In the data rows, 50 means zero.
A row's group is the hidden flat surface it lies on (a line, a plane or more), and each surface passes through zero. There are 5 groups. The first row asked about is in group 0, and each new group gets the next number.
Each row in order, then its group:
41|70|57|44|22|48|41|59|28|65|54|70 0
77|63|48|61|63|31|41|54|73|48|38|42 1
38|60|54|26|24|73|53|49|55|53|50|46 0
71|22|39|39|35|57|56|36|56|31|35|52 2
36|25|46|30|31|62|40|39|62|54|63|77 2
35|57|25|59|55|40|79|68|51|23|46|42 3
54|22|43|39|40|64|49|30|56|36|41|70 2
51|13|41|34|39|67|47|33|65|41|45|61 2
50|13|43|36|32|56|48|40|67|53|44|71 2
75|53|49|38|70|41|32|55|44|43|23|39 0
64|21|56|42|51|61|43|37|37|81|44|47 3
89|57|19|39|54|34|52|33|37|49|37|44 4
30|49|37|54|33|71|56|36|62|47|40|76 0
63|84|57|65|59|34|52|59|34|57|50|38 2
58|52|38|48|60|32|60|58|19|64|46|48 4
63|63|53|67|50|39|49|55|72|51|51|27 1
47|45|66|67|40|23|58|54|45|55|90|47 0
31|52|51|40|32|78|57|43|46|56|43|70 0
52|50|46|67|54|54|56|44|63|55|52|14 1
22|74|57|43|37|54|51|55|40|74|35|39 4
82|45|39|48|53|40|52|40|43|22|30|31 2
62|52|67|46|53|56|20|38|64|55|67|55 3
61|24|35|37|38|49|52|33|56|36|36|59 2
47|46|63|59|29|89|63|59|40|50|46|75 1
24|49|54|47|48|68|46|52|62|79|67|71 2
64|49|53|44|29|45|51|39|71|29|54|78 4
68|59|47|25|67|57|33|55|50|34|27|36 0
72|70|62|66|56|32|55|54|34|45|43|24 2
28|44|50|26|71|29|32|51|29|59|43|36 1
38|73|48|55|56|28|66|64|58|22|45|51 3
55|53|55|75|38|47|47|61|52|73|29|45 1
60|54|52|17|46|74|52|63|52|44|41|30 0
30|54|62|56|61|49|58|66|27|71|41|36 4
38|31|51|81|57|29|58|41|52|49|77|60 0
89|63|45|54|61|29|35|48|72|46|48|61 1
27|78|43|59|51|35|68|66|60|18|46|48 3
43|54|64|53|34|72|47|38|76|41|58|64 4
76|40|42|47|51|40|58|47|50|22|30|40 2
27|32|52|39|54|65|62|45|29|51|56|33 1
26|56|31|59|48|40|75|61|47|19|37|44 3
35|61|34|62|49|35|70|62|47|27|34|53 3
55|26|36|44|45|62|73|44|24|55|32|44 3
34|59|37|56|47|40|79|63|38|32|33|52 3
20|68|56|50|58|50|40|61|50|74|70|51 2
15|34|48|50|44|59|69|47|32|63|56|32 1
39|55|56|54|35|47|50|41|65|44|49|92 4
59|26|57|48|62|68|45|44|65|34|57|18 4
46|44|50|33|44|79|59|46|64|51|69|46 0
71|57|56|48|49|50|41|57|58|41|40|95 1
48|70|68|49|61|46|28|45|66|42|67|53 3
36|44|60|53|32|73|74|56|36|52|52|66 1
64|61|53|50|52|43|42|50|54|37|46|90 1
45|51|58|64|39|30|46|62|42|60|83|44 0
29|45|56|52|32|79|65|43|32|47|59|61 1
52|44|63|50|43|75|39|36|79|31|55|41 4
50|58|48|52|63|25|37|49|59|63|51|17 1
65|59|37|51|55|36|55|52|33|70|42|03 4
78|55|31|48|38|37|48|36|54|44|47|71 4
22|35|45|37|44|67|45|41|63|63|66|75 2
31|39|58|59|31|65|51|61|25|63|31|68 1
59|60|57|52|44|29|24|64|48|54|23|67 1
65|26|52|40|49|61|31|34|45|79|46|50 3
62|54|72|42|55|58|21|38|60|66|63|58 3
56|16|35|47|41|62|63|44|27|64|35|48 3
60|77|56|64|52|38|56|54|32|50|51|26 2
47|50|43|36|69|27|42|39|54|45|57|15 1
35|37|60|49|69|54|53|72|48|55|51|17 4
45|80|58|69|63|43|49|67|39|65|56|29 2
40|78|49|47|37|38|52|42|37|63|35|71 4
26|57|47|47|31|52|49|50|33|57|32|69 0
24|34|52|38|55|65|53|43|31|56|52|31 1
29|64|39|54|47|50|71|64|53|22|49|38 3
55|45|40|24|70|40|39|34|53|28|70|48 1
42|43|37|47|51|78|57|40|67|44|26|64 0
51|29|39|60|71|56|63|27|62|39|47|55 0
47|44|31|52|55|64|65|29|63|47|62|20 1
68|24|51|41|45|64|39|29|42|83|49|56 3
72|61|55|49|49|45|43|45|60|35|54|93 1
57|40|36|55|65|50|59|30|63|42|68|28 1
35|80|61|62|62|49|40|67|43|75|62|36 2
32|65|40|64|54|28|64|65|60|24|45|49 3
40|57|39|58|44|35|73|60|45|30|48|44 3
34|67|42|50|55|34|69|57|50|24|56|51 3
56|22|34|48|47|58|66|48|26|64|35|46 3
60|49|65|55|46|28|41|64|38|60|71|39 0
66|19|40|40|37|49|52|37|65|35|34|61 2
56|16|38|48|46|59|70|46|22|66|36|44 3
70|25|46|41|54|63|38|36|43|72|38|47 3
62|34|44|40|41|65|45|38|30|70|36|49 3
66|60|64|72|37|40|44|72|53|64|31|66 1
31|38|54|59|40|53|46|55|60|51|52|88 4
49|33|53|80|54|22|42|48|37|48|66|56 0
26|33|44|46|39|72|60|52|30|45|55|80 1
28|21|50|36|36|65|43|44|72|52|54|71 2
74|16|40|53|68|43|48|63|44|37|56|55 4
67|58|53|33|69|21|27|51|55|44|54|71 1
17|36|68|58|48|59|47|68|65|46|60|54 4
51|52|59|45|54|67|47|39|52|54|54|05 4
57|27|43|54|75|54|59|37|65|32|45|41 0
33|35|46|43|42|60|42|44|58|70|71|70 2
67|52|66|35|51|63|22|40|62|65|61|50 3
69|58|64|50|51|30|36|68|42|57|78|30 0
37|55|38|53|61|34|63|80|27|71|47|55 4
54|48|59|41|61|64|46|43|50|57|46|00 4
49|60|42|51|50|44|31|54|36|42|14|69 0
39|56|56|57|25|48|50|65|40|60|82|53 0
89|57|35|44|48|43|59|33|54|47|43|38 4
42|50|28|63|53|35|77|66|42|33|38|45 3
